In the data rows, 50 means zero.
Here are some rows, each followed by its group. Groups can overlap.
49 60 42 47 73 24 69 55 32 76 64 39 34 32 40 56 57 66 38 44 54 52 51 58 51 55 53 24 47 38 64 65 52 53 Op
40 45 36 49 33 15 56 70 28 66 69 66 44 52 56 40 34 62 48 45 35 51 46 49 59 76 57 45 48 51 48 37 28 50 Yk
41 51 68 34 50 57 47 54 66 52 58 41 62 46 56 68 49 67 80 65 25 57 54 37 59 42 28 46 53 43 76 73 40 56 Op
87 37 60 38 41 75 44 70 80 35 14 76 46 33 62 62 54 49 41 21 37 43 43 87 90 75 36 26 28 14  2 33 52 40 Vr
73 48 57 20 60 37 62 50 53 53 36 49 55 52 57 63 74 56 48 57 32 58 50 29 56 40 40 51 48 56 61 25 48 59 Yk
32 50 54 47 48 24 61 49 29 62 68 58 36 52 51 54 30 66 38 53 46 53 53 54 51 77 49 48 48 50 51 72 36 58 Yk
59 60 49 65 60 69 52 32 79 74 70 64 79 37 56 42 86 46 46 54 57 57 59 27 56 53 27 34 57 49 36 67 37 39 Do
62 64 36 35 44 63 57 61 48 51 39 78 52 39 18 57 64 36 86 48 52 78 33 61 69 57 62  2 75 49 23 53 82 61 Do
38 16 56 50 55 40 36 57 29 29 52 29 20 53 65 66 26 62 25 57 39 45 53 72 42 44 43 53 49 44 75 54 58 57 Do
52 62 65 42 41 47 74 66 64 49 64 39 33 56 56 48 41 67 60 69 35 37 60 43 36 44 42 66 63 56 72 60 56 54 Zh
88 33 90 46 42 75 42 57 72 25 13 62 43 26 36 39 54 36 29 13 60 48 44 75 93 60 37 21 32 17  0 52 55 33 Vr
36 39 30 36 50 12 45 83 27 63 78 63 24 51 65 64 20 71 57 47 41 55 51 50 54 83 57 43 53 36 63 52 30 67 Yk
44 59 67 49 46 23 56 66 48 61 54 35 37 49 36 74 40 51 49 50 42 61 40 40 42 43 41 39 74 55 72 45 47 62 Jl
48 64 24 70 43 61 70 60 50 46 54 44 33 49 58 56 32 50 39 51 64 51 44 49 23 39 64 94 52 55 72 41 56 45 Zh
48 56 20 45 65 78 60 54 61 55 35 54 60 52 33 56 60 65 54 51 28 32 51 54 57 70 48 33 70 41 35 61 48 53 Op
73 70  6 75 19 88 58 56 84 69 52 35 83 54 44 44 70 53 72 16 42 60 38 40 76 38 67 42 33 66 44 47 36 39 Rd
38 64 60 61 56 42 62 62 50 59 61 44 32 49 55 55 27 52 65 55 58 47 48 69 40 60 51 34 41 54 57 69 49 49 Jl
72 14 37 19 52 34 28 46 43 72 36 48 78 72 37 58 70 21 84 48 43 67 69 62 67 39 26 39 25 47 53 32 40 60 Rd
47 64 45 35 41 65 56 41 67 47 44 77 55 58 45 48 71 54 33 57 42 42 47 39 36 57 42 60 76 48 46 49 58 63 Zh
52 54 54 54 41 40 55 37 54 37 49 30 51 37 46 52 40 47 22 48 32 59 39 37 30 51 66 80 59 58 59 42 43 44 Jl
48 51 41 38 41 52 36 69 64 65 66 44 74 50 64 51 49 45 62 38 43 55 60 48 69 73 71 65 35 48 58 24 43 63 IV
27 60 58 85 56 25 39 59 32 83 93 51 42 79 58 67 59 40 74 87 38 42 60  7 50 24 23 43 87 76 60 67 39 46 Vr
77 44 44 47 61 54 56 74 60 54 72 63 67 37 73 44 61 60 38 39 39 51 64 31 63 55 34 87 24 49 67 62 21 42 Do
53 63 58 34 37 54 61 62 74 47 63 54 45 50 60 67 54 77 54 70 31 53 59 43 36 34 29 67 65 43 75 52 58 65 Zh
51 49 30 47 55 40 55 59 37 72 59 55 48 39 68 49 48 53 70 37 59 54 45 58 50 68 66 54 65 49 61 37 63 49 Op
56 81 47 58 55 69 51 20 66 61 36 80 57 48 24 40 71 24 93 33 73 61 45 47 46 58 64 16 84 37 27 45 89 57 Do
35 45 53 44 36 51 28 46 63 53 72 45 82 60 52 42 51 34 55 40 43 68 56 60 58 58 52 50 44 45 53 17 39 59 IV
46 64 41 42 81 36 83 69 38 84 58 30 38 34 36 44 62 72 48 54 49 53 53 58 54 62 58 34 52 48 48 69 55 49 Op
52 85 37 58 52 71 54 32 76 70 68 53 81 58 54 48 78 51 53 36 26 64 48 44 57 57 59 32 51 57 53 26 55 51 IV
42 59 32 73 51 62 64 49 39 45 51 23 42 46 41 44 29 51 42 49 55 55 37 56 21 26 65 84 38 52 57 63 47 33 Zh
44 44 60 23 52 48 35 91 56 74 71 47 58 51 53 47 51 58 67 38 57 43 67 71 64 76 44 67 50 43 69 30 44 75 IV
45 56 33 97 50 40 33 10 37 63 73 47 45 82 33 61 73 17 52 90 45 51 55  4 14  0 31 45 84 70 54 64 52 46 Vr
42 62 34 62 45 56 52 64 38 44 57 45 31 47 57 54 31 50 54 53 46 59 40 53 23 32 70 78 51 44 65 45 47 46 Zh
46 52 59 40 55 56 52 59 50 44 41 55 48 60 73 51 31 49 87 43 46 45 40 50 56 60 55 64 50 52 59 37 62 51 Op
47 56 56 48 36 46 66 73 67 44 63 48 57 58 59 63 39 62 53 69 22 54 60 34 41 37 38 68 54 61 67 58 41 48 Zh
51 53 69 22 42 48 59 54 66 56 59 63 54 49 71 68 43 59 46 64 27 49 62 26 64 71 43 50 78 54 52 59 43 58 Zh
26 70 31 84 54 42 40 22 40 78 77 36 46 88 57 55 71 34 62 88 50 36 64  7 11 10 42 75 80 72 55 69 63 46 Vr
34 52 48 61 69 51 56 65 36 44 56 24 34 41 63 60 23 64 67 43 65 45 45 64 39 45 55 75 52 40 62 51 53 49 Zh
49 45 74 30 35 38 49 65 64 43 73 60 52 46 65 71 40 60 43 63 22 60 61 36 59 54 32 65 65 45 65 51 46 61 Zh
11 69 59 97 47 27 62 46 26 62 99 16 29 60 74 32 39 54 27 62 87 42 67 39 62 27 76 74 40 64 44 97 55  6 Vr
44 50 73 45 31 45 56 57 51 25 68 46 52 51 65 57 25 47 65 54 49 56 57 38 41 51 55 76 68 44 62 47 49 50 Zh
32 57 44 60 31 21 47 27 33 46 62 54 48 61 38 32 43 38 38 49 58 41 46 47 33 60 59 52 43 55 41 29 38 50 Yk
53 99 24 63 27 92 49 70 89 67 64 42 70 40 50 63 65 61 84 20 61 57 30 50 64 47 65 42 63 53 39 47 64 44 Rd
60 49 34 60 45 45 40 61 33 44 56 66 42 48 62 28 30 38 60 33 50 60 41 50 45 41 73 63 52 53 63 33 49 37 Op
45 94 46 50 40 91 62 87 84 70 72 35 49 38 31 60 64 69 84 46 62 63 31 65 50 35 56 13 73 49 32 58 80 53 Rd
26 45 55 56 41 25 55 26 31 47 66 52 38 49 56 48 37 54 26 44 68 50 54 55 17 62 54 57 58 47 65 74 43 49 Yk
39 22 73 22 47 41 29 86 35 43 60 36 68 51 68 55 37 47 64 51 60 71 67 59 77 76 41 62 47 29 64 44 39 76 IV
54 81 41 60 59 74 49 26 74 61 63 65 87 40 56 35 99 45 61 36 62 53 59 29 39 51 33 56 60 43 38 65 48 49 Do
41 48 85 60 25 52 44  4 65 23 54 52 60 55 69 55 22 31 56 55 73 55 55 32 29 53 55 83 73 42 71 40 41 50 Zh
55 43 57 52 46 54 50 54 45 40 51 57 62 55 83 49 23 39 72 49 41 53 48 52 59 59 63 58 38 65 54 33 52 40 Op
56 64 55 45 54 55 55 36 57 36 38 73 59 51 61 45 61 40 48 33 43 50 47 46 70 74 37 23 78 49 27 44 72 61 Zh
88 37 19 55 50 31 32 73 60 87 64 82 29 67 32 80 74 39 63 99  8 34 41 11 34 10  5 33 95 72 62 40 61 66 Vr
99  9 24 37 45 59 12 58 72 48 23 94 30 45 39 78 51 25 28 69 11 39 27 39 57 46 20 39 63 35 31 18 49 50 Vr
49 57 60 36 37 51 42 43 62 33 46 45 45 53 58 44 40 61 47 38 22 48 48 44 48 53 57 64 55 50 54 17 42 49 Jl
20 53 46 60 55 44 67 35 33 54 47 55 20 44 43 60 32 55 23 56 61 46 54 49 31 56 65 48 38 41 65 90 43 55 Yk
33 42 37 62 40 27 47 51 25 58 55 62 33 45 40 50 39 57 29 47 54 61 47 49 47 67 62 55 48 34 59 55 32 63 Yk
58 51 44 45 51 34 56 48 28 62 58 44 48 40 43 48 37 49 42 47 47 55 47 44 54 53 67 44 54 52 51 43 38 42 Op
79 34 31 45 21 53 38 55 56 65 34 44 80 53 35 48 64 30 81  5 51 72 53 49 84 35 42 47 29 48 60 31 31 57 Rd
46 22 45 63 46 39 44 22 42 15 54 36 49 45 75 41 31 42  7 51 57 53 63 54 30 41 51 82 22 50 60 47 37 46 Do
57  6 67 24 73 35 42 57 34 39 35 44 68 68 43 58 60 14 64 73 72 57 80 68 49 50 38 48 25 63 59 58 50 60 Rd
58 40 36 45 50 41 51 46 30 55 47 58 49 49 59 30 24 40 50 40 39 56 44 48 64 43 72 50 49 58 44 34 43 34 Op
47 53 58 47 42 59 56 34 59 47 32 73 52 63 56 56 49 50 33 54 40 43 55 30 51 56 49 46 71 47 46 47 53 61 Zh
54 46 73 49 65 49 59 47 50 50 23 57 44 36 48 48 61 52 39 30 68 49 47 55 72 62 36 24 65 49 49 45 70 61 Zh
15 75 67 85 37 33 51 43 23 61 99 27 27 63 74 42 48 60 47 51 80 52 55 46 53  4 67 60 38 56 55 88 55 21 Vr
51 58 38 38 65 40 65 47 28 74 53 43 37 40 33 44 56 64 53 46 43 54 48 49 42 49 61 43 61 42 58 53 52 56 Op
43 59 47 60 77 54 59 62 38 52 48 60 27 38 45 50 32 81 51 62 55 28 23 48 43 66 53 34 55 40 34 66 55 54 IV
57 50 80 29 52 52 65 50 69 37 39 54 54 49 71 44 53 65 31 48 30 35 54 44 59 69 61 61 51 68 47 42 45 45 Jl
68 70 53 49 62 73 55 55 67 69 63 78 59 38 24 39 73 37 70 44 58 53 41 43 59 60 51 18 82 59 30 61 72 49 Do
38 51 64 58 72 51 59 27 29 23 25 41 41 42 33 31 25 51 36 65 78 30 38 60 26 59 63 56 43 62 21 68 61 37 IV
44 39 51 47 33 55 39 44 48 42 52 35 75 56 45 43 50 47 35 43 71 58 62 52 46 47 50 73 38 42 65 47 37 67 IV
34 87 35 62 73 64 61 32 39 44 30 56 22 38 15 29 44 89 44 47 53 28 21 46  3 36 58 38 53 51 39 67 64 56 IV
38 48 37 67 42 50 63 63 43 39 65 24 41 43 63 40 23 48 44 63 65 52 44 48 22 41 65 77 52 56 59 54 43 40 Zh
58 53 76 25 66 44 53 82 36 55 26 52 44 34 52 58 67 73 73 43 23 56 55 67 85 68 31  0 62 38 43 56 62 77 Zh
95 23 16 41 36 61 18 54 71 51 23 88 22 62 19 85 65 37 39 76  6 25 29 39 40 24 15 41 72 42 41 20 51 59 Vr
55 32 24 52 42 53 45 65 49 38 51 53 48 48 72 44 49 49 37 30 38 47 56 51 48 61 47 99  8 34 61 37 24 41 Do
18 52 56 85 31 42 43 59 24 70 82 24 15 44 53 44 30 73 34 18 72 42 51 74 88 33 99 62  5 30 48 77 61  4 Vr
44 26 70 30 68 38 49 86 23 27 43 44 48 44 46 38  7 51 45 81 51 38 48 74 62 88 63 35 42 47 22 55 40 49 IV
63 68 30 57 76 98 66 22 61 45 30 45 73 43 61 23 59 63 65 31 45 38 48 36 58 43 75 57 42 41 37 45 56 35 Yk
75 51 77 40 36 71 42 66 74 22 17 57 37 19 52 44 56 53 42 10 46 40 40 84 86 69 29 20 37  6  0 39 55 47 Vr
37 60 25 52 54 69 50 36 66 55 30 60 50 50 40 62 57 53 61 44 57 35 40 47 40 49 56 34 73 37 48 63 50 64 Op
43 61 24 76 64 57 72 45 42 53 42 16 40 39 49 63 44 55 51 37 77 45 43 61 25 35 64 67 31 42 67 48 52 42 Zh
46 45 73 47 54 63 48 44 62 36 52 42 55 44 66 62 47 54 67 55 41 54 45 42 57 40 40 38 46 49 77 61 48 47 Op
66 52 25 38 32 71 32 62 70 64 53 41 80 50 39 43 67 42 81 13 42 70 39 57 64 24 46 52 35 52 63 22 32 60 Rd
46 57 35 44 64 74 43 54 62 66 40 34 59 42 38 62 61 62 62 46 38 55 43 48 54 63 53 37 76 32 42 58 54 53 Op
82 16 30 43 39 50 35 27 49 66 21 50 78 71 37 62 72  9 52 37 65 70 61 64 67 24 40 58 19 49 62 40 30 54 Rd
23 48 76 53 58 36 58 58 38 59 64 46 23 38 61 62 25 65 33 54 52 45 53 72 47 72 60 28 46 39 69 80 62 55 Yk
24 45 62 65 38 25 64 33 30 54 56 51 39 40 49 51 34 44 24 42 69 51 55 50 36 61 50 45 51 36 65 71 37 45 Yk
56 58 54 37 27 58 60 49 65 32 35 52 40 46 60 57 52 67 40 40 29 49 45 44 55 56 59 74 58 58 56 30 47 47 Jl
81 47  3 46 16 73 48 33 62 65 25 29 78 56 25 48 70 31 65 22 41 76 53 50 62 28 57 64 11 53 49 35 21 46 Rd
47 50 75 30 44 51 57 55 69 45 56 61 67 54 75 53 47 70 54 65 28 39 63 42 59 60 39 56 70 54 57 56 46 57 Zh
Which 3 groups are nearest to each row below, nearest first, going by the distance to the group's nearest row?
38 25 48 47 54 44 40 43 34 29 53 33 28 47 79 50 41 58 32 47 50 40 64 75 33 49 43 73 36 38 71 43 54 54 Do Zh Yk
24 44 73 63 76 47 67 58 31 25 41  4 18 42 46 62 37 72 24 54 52 44 47 82 32 41 64 55 46 56 69 61 93 49 Do Zh Yk
39 27 64 24 63 12 20 53 20 37 53 51 54 67 43 36 61 21 53 72 70 47 69 72 38 61 44 37 48 59 51 47 58 65 Rd Yk IV
41 55 40 49 56 68 46 26 66 47 27 48 70 46 54 64 48 47 61 38 51 41 50 32 46 68 60 42 70 44 37 56 53 51 Op Zh Yk
38 28 60 52 54 52 49 44 46 36 44 33 59 49 36 45 57 52 31 50 82 66 65 68 32 32 39 69 37 48 59 54 42 63 IV Do Yk
54 67 33 71 35 55 78 56 63 47 52 45 28 53 43 41 36 53 52 57 54 47 62 32 15 20 60 71 50 55 66 62 55 48 Zh Jl Op
45 59 48 46 38 55 59 29 67 35 49 67 43 46 45 47 57 58 32 56 40 52 60 29 27 40 41 56 79 47 53 61 49 68 Zh Op Jl
52 20 49 40 70 29 39 42 31 44 45 56 54 76 36 45 68 19 59 82 79 48 75 75 38 44 41 43 30 53 54 55 57 63 Rd IV Yk
91 30 61 12 35 67 18 67 80 29 22 86 44 36 47 50 62 39 33 39 33 29 40 81 72 70 23 26 45 23  0 20 57 38 Vr Zh Jl
23 62 70 84 38 37 40 40 18 53 94 23 37 47 76 48 17 60 36 33 74 51 63 57 87 40 99 68  9 46 46 82 49  2 Vr Yk Zh
26 68 55 94 52 35 60 47 25 77 98 23 36 77 62 50 32 59 49 71 67 37 65 40 59 12 65 67 32 67 57 96 49 25 Vr Zh Jl
42 45 35 59 22 55 48 45 65 49 58 33 85 61 52 44 49 42 42 38 48 63 60 50 59 60 58 69 29 57 56 33 21 52 IV Do Jl
Which 3 other groups have their centres nearest to the centre of group Zh, nearest first?
Jl Op IV
Which 3 groups are nearest to each row below, nearest first, going by the average distance to the group's rows?
47 40 82 43 68 36 74 62 34 45 33 39 51 53 44 37 38 45 37 75 75 42 60 73 44 68 42 54 39 57 41 57 55 55 Jl Yk Op
31 54 51 60 61 42 63 60 47 50 57 35 45 58 53 74 17 50 62 57 55 53 45 52 38 65 61 54 38 47 60 57 46 50 Jl Op Yk
40 73 35 51 48 58 47 56 81 76 73 49 80 52 55 47 75 47 64 33 39 57 53 48 62 65 61 48 52 47 60 22 56 57 Op Jl IV
60 19 47 41 36 33 33 52 34 39 65 62 45 46 89 55 39 42 26 41 30 49 57 53 64 67 39 82 26 43 60 33 22 47 Jl Yk Op
61 79 25 75 49 79 62  8 77 54 46 55 84 39 30 32 87 38 63 32 56 53 61 17 33 52 46 54 51 45 25 64 45 44 Do Op Rd
38 69 64 31 70 68 43 63 68 55 50 34 56 43 49 58 56 82 85 59 43 47 48 45 41 43 27 46 65 40 73 71 65 69 Op Zh Jl
39 55 39 58 77 56 71 50 36 36 35 47 32 48 39 36 35 77 45 70 64 35 27 64 39 72 58 46 36 51 23 70 54 42 Op Yk Jl
45 24 42 35 69 29 45 40 29 37 49 56 53 77 32 26 65 32 29 99 72 45 73 84 35 55 55 40 38 76 35 66 49 53 Yk Op IV
63 41 72 29 42 19 58 62 37 60 63 60 62 64 66 51 41 42 52 65 33 50 52 43 70 78 50 54 38 73 38 32 29 44 Jl Op Yk
62 34 45 32 34 34 44 70 40 48 68 49 44 47 71 35 40 57 35 45 23 46 63 55 47 55 35 67 22 47 59 44 23 45 Jl Yk Op
77 29 20 48 28 55 50 24 57 71 18 49 76 77 36 62 82 22 60 29 56 63 60 54 55 18 42 60 17 49 71 33 31 54 Rd Op Jl
Which 3 groups are nearest to each row below, nearest first, going by the distance to the centre of the group?
30 31 74 41 68 32 31 15 19 20 45 52 73 71 38 11 45 18 32 88 81 25 65 63 36 79 73 48 50 75 13 60 53 41 IV Yk Do
61 56 70 18 57 49 52 38 65 53 33 50 66 42 43 53 84 67 58 45 53 52 45 34 51 27 23 57 52 54 64 36 56 56 Do Zh Jl
18 50 38 77 77 53 28 38 28 30 49 65 29 44 28 12 50 77 16 63 83 26 40 50 32 44 63 54 62 63 37 84 59 43 Yk IV Vr
80 50 42 29 68 68 66 76 57 60 31 56 57 31 47 44 65 84 62 36 35 48 45 42 87 43 41 35 56 58 54 42 49 55 Op Do Rd
71 60 34 35 59 83 60 45 57 52 34 49 78 42 70 40 66 64 63 33 37 42 44 44 74 51 67 53 57 49 31 44 56 40 Do Op Rd
55 53 43 41 35 13 51 79 25 70 74 67 45 50 51 38 41 56 57 53 28 61 50 45 59 70 54 41 45 60 47 41 32 53 Yk Op IV
Which 3 other groups have their centres nearest to the centre of group Do, nearest first?
Op IV Zh
Group Yk spreads out most along one direction. Which 3 other groups' directions of most spread are closest to that one, closest first?
Jl Do Vr
Which 3 other groups have their centres nearest to the centre of group IV, nearest first?
Op Zh Yk
Which 4 groups are nearest to each row below, nearest first, going by the distance to the group's nearest row?
52 46 35 76 57 48 24 47 42 89 72 70 35 73 38 67 65 28 68 93 44 38 53  0 19  5 16 50 95 70 69 55 69 62 Vr Jl Zh Op
